In the data rows, the value 128 means zero.
Some points:
[123 159 105 125  86 100  66 159 137 140 154  78 137  92 174 185  27  71 154  96 182 122 101 171  87  62 119 155 154 108 135 180]
[158  63 139  99  86 144  99 107 146 117 122 195  99  96 185 120 142 109 123 204 118 168 114  96  73 194 114 124 118 153  88 129]
[126 220 107 123 104 168 118  90 168 125 116 232 165  62 160 101 179  76 151 105 154 146 165 185 122 206 155 168 206 152 170 119]
[111  89 149 141 131 162 123 103 190  52 162   0 162 137 155 112 140 147 129 105 101 139 162 163 146 108 118 106 171 167 108 126]
[124  86  82 121 128 160 102 176 179 104  31  69 170  94 110 160 104 174  68  85 125 168 148  85 182 133 157 189 171 134 131 137]
[ 91 213 147 158 161 130 116 114 129 167 150 166 126 176 155 123  80 129  72 180 134 103 116 120 199 150 130 161 195 124 124 115]
[168  85 145 148 152 121 118 135 128  72  96 108  48 141  76  82  33  93 155 100 233 125 108 160 174 192 166  89  82 127 192 104]
[ 82  73 111 104 139 137 189  59 121 152 204  87 200  93 142 140 147 133  71  65 115  86 162 147 100 154  98 113 136 166 142 150]
[ 85 121 203  74 141 115 128 250 124 175  81 131 150  79 131 156 119  93 145 100  96 104  49 126 147 152  77  93 154 117  92  72]
[120  89 176  93 154 111 142  85  47 147 126 118 186 127 133 152  96 124  82  97 141 153 144 142 212 150 139 177  91 153 142 147]
[166 182 134  83  46 146 134 144  79 123 107  71 105  75 233  91 134  79 107 116 108 116 112 149 100 137 102 153 104  80 137 152]
[212 191  87  86 136 101 103  87 152 124  93 119 138  86 132 155 171 102 114  92  73 190  78 167 199 145 135  68 155 178 106 100]
[143 164 152 150  96 144 166 103 134 142  79 165 108 118 168  27 144  99 145 124 125 106  98  84  91  66 131 164 153 126  92 109]
[131  46 148  98 114 136 111  60  13 156 135 158 145 174  74  81 135 148 194 123   3 134 150 210  83 108 152 143 101  35 206  81]
[175 151 104 108  86  63  68 134  51  78 112 144 160 169 155 135  93 180 169 230 105 211 112 183 128 132 135 148 254 149 179 141]
[146 148 120 142 152 178 126 163 135 135 171 120 130  86 141 149 127  54 185 156 131  98 170 102 150  96 112 174 128  75  60  97]
[185  77 130 124 119 146  89 146  63  47 169 186 171 103 143  47 168 103 163 150 128 113 104  74 156 174 169  58 136  58 152 131]
[ 74 144 183 160 194 118 156 197 143 145 152 123 133 214 189 151  73 110 169  67 101 234 161 152 118 109 233 153 127 127 135 119]
[ 71  87 118 181 147  81 177 129 114  77 131 102 153 159 146 165 108  73 112 196 143 145  60 128 142 114  96 157  34 115 159 118]
[ 72 164  97 108 111  83  95 110 116 165 183 121  47  66 167 140  31 212 173 120 160 165  99 146 133 164  86 141 172  74 187 128]
[123 130 166  88 215 196 159 116 173  83 105 205 164 116 166 125  41 118 141 166 186 147  94 136 172 131 121 105 111 133 125 181]
[140 170 108 203 156  47 227 151 169  73 164 152 130 106 118 169 172 110 175 111 111 156 177 106  69 124 111 158 147 118  79 190]
[ 90 129  33 112 116 141 169 161 165  87 223 196 157 110 115 119 146 185 110 107  72 170  78 175 118 105 112 106  63 151 155 164]
[143 148  77 156 159 107 101 121  82 132 138 171  89  32 165 111  54  36  76 149  17 106 171 170 118 115 198 136 125 132  57 195]
[111 118  97 141 118 169 150 201 181 165  92 113 120 139 103 109 121  70 138 116 196  86  64 217  58 103 131  78 162  81 122 128]
[ 96 104 118  80 112  22 161  59 150 146  96 136 119 172 128  89  85 127 106 142 174 166 181 185 113  56 154 128 192 108  85  76]
[160 170 212 117 159 149 206 186 149 132 114 166 151 148 143 210  63  92 103  75 128 137  49 153  70 126 101 113  91 120 121  99]
[ 33 187 150 108  80 186 212 142  56 144 137 105 109 150  71 144  93 120  90 120 108  60 106 124 163 132 157  72 102 167 130 235]
[161  86 120 203 174 156 223 247  90 103 154 138  34 152 101 105 129  95 139 130 116  87 115 173 102 186 119 114 234 216 107  95]
[175 160 139 100 152 147 137  83  76 165  87 111 166 172 128  66 119 165 204 156 198  87  52  95  96  89 152 175 106 113 119 158]
[141 139 140 191  79 113  89 117 129 154 143 139 123  44 123 119 132 169 103  40 165 139 112 153  83 158 145 155  78 135 139  78]
[144 200 184 220 144 152 114 180 127 164 140 129 109 175 143  86 102 178 121 102  98 121  94 125 183  86 112 109 104 103 131  87]
[112 120  28  61 103 115 156 115 114 172 125 148 122 135  97 108 140 114 133 205 119 111 143 107 204 124 146  48 113 133  76  84]
[ 77 155 112  87  98 108 137 133 127 127 149  97 117 180 126 204 138 136 177  86 120  67 182  81 114 138 171 122 136 123 118  93]
[127 157 172  13 134 200 120 165 119 106  54 100 133 198  94 137  81 148  86 119 119 104 177 154  73 167 105  48 101 136  76 120]
[119 184 166 134 178  76  97  87  77  13  86 158 170 137 137  84 173 202  91  82 122  47  66 156 182  95 127 125 156  55 104 104]
[111 143 185 173  39  98  75 108 125 165  89 202 188  67  46 143 103 161 137 157 111 111 163 123 107 145 104 168 130 129  75 203]
[103 178 227 120 142  98 136 164  75 137 199  56  81  67 119 114 169  72  63 153 151 189 154  28 165 158  46  97 153 115 205 140]
[141 104 128  77 127 133 147  82 101 202 255 108 180 177  72 107 142 118 122  97 173 111 177 147 110 143  67 135 167 102 142  85]
[147 111 143 111 133 140 147  97 167 164 109  77 117 129 173  94 152 148  53 225 111  94 138 119 118 162  99 166  76 255 181  89]
[128 119 144 180 123 112 166 107 157 125 149 114 135 162 205  92 140 119 171 149 135 127 145  96 136 182  87  63 131  87 126 168]
[ 99 108 111 107 158  90 102 155 188 112 121 103 114  73 154  88 183 172 146 135 138 140 110 131 135  42 100 154 110 151  92 114]
[108 179 115 134  93 175 102  82 159  26  95 103 199 116  85 103 133 139  89 191  93 217 164  50   1  78 173 122 118  71 236  42]
[184 121 160 189 143 142 126  89 204 122 116  72  81 124 107 176 100 142  87 108 174 136 139  63 132 133 140 105 207 112  95 115]
[188 120 148  83 173 119 142 122 136 190 150  78 135  51  76 154 135 177 208 163  99 126 147 123 119 141 134  67  66  79  90 122]
[184 165 103 136 114  17 207 203 105  69  56 106 158 146  86 152 186 155 163 117 158 147 141 197 132  70  91 118 131 156 149 176]
[192 128  94 105  96 167 122 109 198 137 126 116 155 165 116 123  99  83 137 135 111 135 117 149 165 120 100 190  38 123 110 111]
[129  73 159 155  65 116 113 136 156 137 130 173 175 142 192 154 128 165 222 180  63 105  80 118 141 116 147 140  78 159 117 153]
[151 168 194 122 112 116  95  97 165 140 178 120 159 112 134 139 118  50 156 164 115 132  58 161  69 129 129  75 114 211  86 111]
[ 76 124 111 186 155 194 126  63 106 146 130 111 181 178 158 193 134 125 204 139 110 130 132 137 185 150 164 123 137  93  81 106]
[141 142  83  45  95  93 157 151 146 141 212 114 123 169 204 110 155 153 135 147 206 117  97 131 185 148 142 147  99 153 122 122]
[112 170 117 140 168 117  15 115  90 133 133 113 122 105 149 125 132 123 111 134 192 156 140 187 124 125 112 118 120 242  56  96]
[138 193 120  93 162 134 104 157 112 255 148 117 202  63 151 109 187 157 117  90 141 118 164 101 101  96 177 126  88 136 137  84]
[130 127  86 156  66 154  47 114 161 138 203 144 140 182  56 120 147  61  59 108 120 174 136 112 101  37  95 135 150 149  89 156]
[179  94 152 135 205 133 151  99 151 114 112 161 141 124  78 149 117 135 115 154 156 130 147 144 101 187  79 192  71  96  67 114]
[136 120 106 193  38 155 179  79 102 132  79 117  93 101 136 177 110 156 155  78  96 123  50 113 204  80 110  48 149 189 124  83]
[193  71  75 119 166  83  66 170  71 183 160 122  82 168  86 146 141 162  78 120 141 143 135 138 100 141 133 117 127 195 218 193]
[ 84  62 176 198 161 117  48 152  79 155 135 116 162 174 166 111 187  84 107 133 160 115 170  86 105 117 134  77  88 147 120 124]
[167 162  53 158 127 142 140 126  79  17 141 113 128 105 112 129 109  90 143  77 145 166 141  62 113 191 114 159 111 143  86 164]
[ 60 109 171 101  82 175 113 138 110  87 153  88  82  78  59 165 176 206 152 159 179 162  91 117 108 147 121 177 119 164  39 114]
[141 105  87 109  95 121  84 140 116 164 126 116 164 188  93  96  96 104 104 129 137 147  51  95 187 198 221 137 127  79 165 115]
[116 103 219  90 112 126 168 245  73 154  99 104  95 167 122  37 172 140 137  56  90 167 170 156 121 190 145 128 177 172  54 128]
[130 100  63 152 207 198  74 161 114 134 165  73 135 107 159 129 130 151 133 191 146  72 155 179 178  56  92 143  94  82 133 106]
[125 141 127  97 138 196 160 109 129 146  75 191 143  24 106 152 134 112 138 153 113 130 164 121  55 125 181 109 166 167 139 174]
[ 93 138  50 158  95 110 188 148 133 194  66 118 111 167  81  24 116 117 166  97 119 185 197  33  84 183   0 164  75 162 130 125]
[ 70 239 134 173 157  82 107 133 190 117 122 142  93 156 119  98 114  86 122 144 157  64 155 119 166 138 207  92  90 157 141 122]
[ 78  63 195 109 188 124  94 142 169  89  57 176 125 143  97 121  67 152 172 131 112 115  51 108 139 145 177  87 132 145 131 134]
[147 146 164 169 117 183 142 127 118 146 142 204  81 158 105 182 140 166 157 195 135  64 131 134 128  46 133 155 150 111 113 202]
[220 152  80 129 189  81 151 108 145 180 142 140  36 134  64 125 132 200  85 158  77 197 125 164  90 147  90 127 108  90 210 139]
[134 114 129 155  85 104 110 159 159 104 150 184  89  73  98 147 119 130 129 144 103 124  97  93 184 109 152 110 118  83 118 112]
[ 45 126 153 125 121  84 142 194 135 114  62  18 120 136  86 106 168  24 157 175  93 198 194 153 185  98  43 115  89 109 228 116]
[ 88 136 108 138  81 103 132 142 150 114 121 168  51 144  96 149 199  92 104  98 187  76 100 144 143 173 160 121  61  84 158  71]
[ 76 132 123  75 199 102  67  92 161 148 120 148 141 169  98 170 183 152 171  82  73 118 103  86 127 152 117 112 183 199 177 125]
[ 62 120  91 127 145 159 127  43 115 142  74 159  82 124 142 144 169 114 115 142 194 156 104  96 102 106 109  29 157  97  68 142]
[119  85  93 180  95  57  80 108  96  92 125 131 167 127 191 200  91 137  57 100 128  24 104 127  85 152  76 112 141 107 133  48]
[ 65 107  64 186 148 173  89 157 130 168  39 141 103  74 191 123 185 205 147 143 107 127 100 154 171 145 164 137 113 116 122 147]
[161 136  68 140 133 135 125 163  99 133 157 132 212 180  71  90 124 151  82 208 126 170  85  91 122 158 155 102 127 120  81 120]
[144  98  77  32 154 105  84 151 145 114 178 127 131 126 150  57 136 106 147  58 149  36  98 101 124  73 122 140 158  97 168 185]
[138  94 156 230 144 120 201 123 156 142 142 144 233  66  92  98 119 131 141  92 159  85 216 164 133 136 123 127 197 119 193 132]
[192 136 176 148  21  95 120 139 160 129 125 153 134 156 160 192 164 156 133 125 216 126 182 207 124 121 120 122 108 146 149 183]
[160 115  95 121 147 105  68 127 133 107  96 134 109 200 102 162 106 184 174 126 101  42 182  73  89 130 111 106 111 144 122 137]
Along one direction, these points spread out more than along any other. Take the direction at right angles to it along which they spread out most. Then take the direction at right angles to both along which they spread out most. Go by this last direction. How far along it is each point below, from 0 to 99? 50 is the average, and the first point above lies past it. One standard deviation of the points above along it is 16.
[180  98 169 117  97 132 133 191 158 144 122 195 102 173 210 161  93 129  73 138  57 131 199  78 179  92  63 144 180 112 143 128] 54
[159 122 185 126  91 190 143  62 153  69 161 154  82 112 128  97 108 172 171  88 110  77 217 110 135  45 160 131  94 237 121 114] 67
[116  68 138  74 106 140 181 123  80 146 155 164 154  79  82 191 160  81 124 156 170 142 119  60  93 123 244 185 161 154 141  65] 57
[ 86 116 187  55 144 120 101  95 117 121 119 170 113 100 122 108  61 141  77  61 130 180 166  92 168  41 111  75  94 104  95 135] 43
[130  65 136  86 162  93 169  79  94 114  88 163  52 146 155 130 123 121 148 164 104  80 102  94 133 101 158 168  79 155  82  89] 34
[ 52 181 116 100 141 178 123 132 114  77 141 129 103 117 104 129  77 145 105 110  99 106 124 154 133 217  82 188 132 122 113  87] 47
[102  64 135 154 103 159 181 155 201 123 150 137 127 109 184 102 153 181  55  89 185 173 145 139 133 131 165 104 144  87  93 112] 57
[151 124  99 148 117 147 140  45 136 151 157  62 105 147  82 103 138 128 118 106 110 143  59 146 120  65 125 140 163 139 130 154] 52
[127 121 161 148 160 123  86  72 128 106 113  91  74 179 166 154 209 107  64 143 151 149 113 156 137 161 162 191 111  48 115 216] 45
[171  89 137 153 110 124 131  64 219 129 113  91 156 142  54 134 191  64 138  92  79  79  96 119 133 174  95 253 176  38 216 203] 58
[159 169 107  86  97 164 105 134 133  82 154 104 101 125 136 184 129 146 117 164  96 116 193 175 151 138 160 146 181  88 158 111] 55
[109 128 133 147 145  55 181  88 161 158 103  14 127 105 170 115 122 159 113 171  77 123 175  52  48 142 156 107  70 111 133 179] 56
[191 105  55 139 187 193 132 149  20 145 106 164 101 184 169 189 181 124 158  69 141 184 145 134 118 101  83 179 120 151 236 149] 45
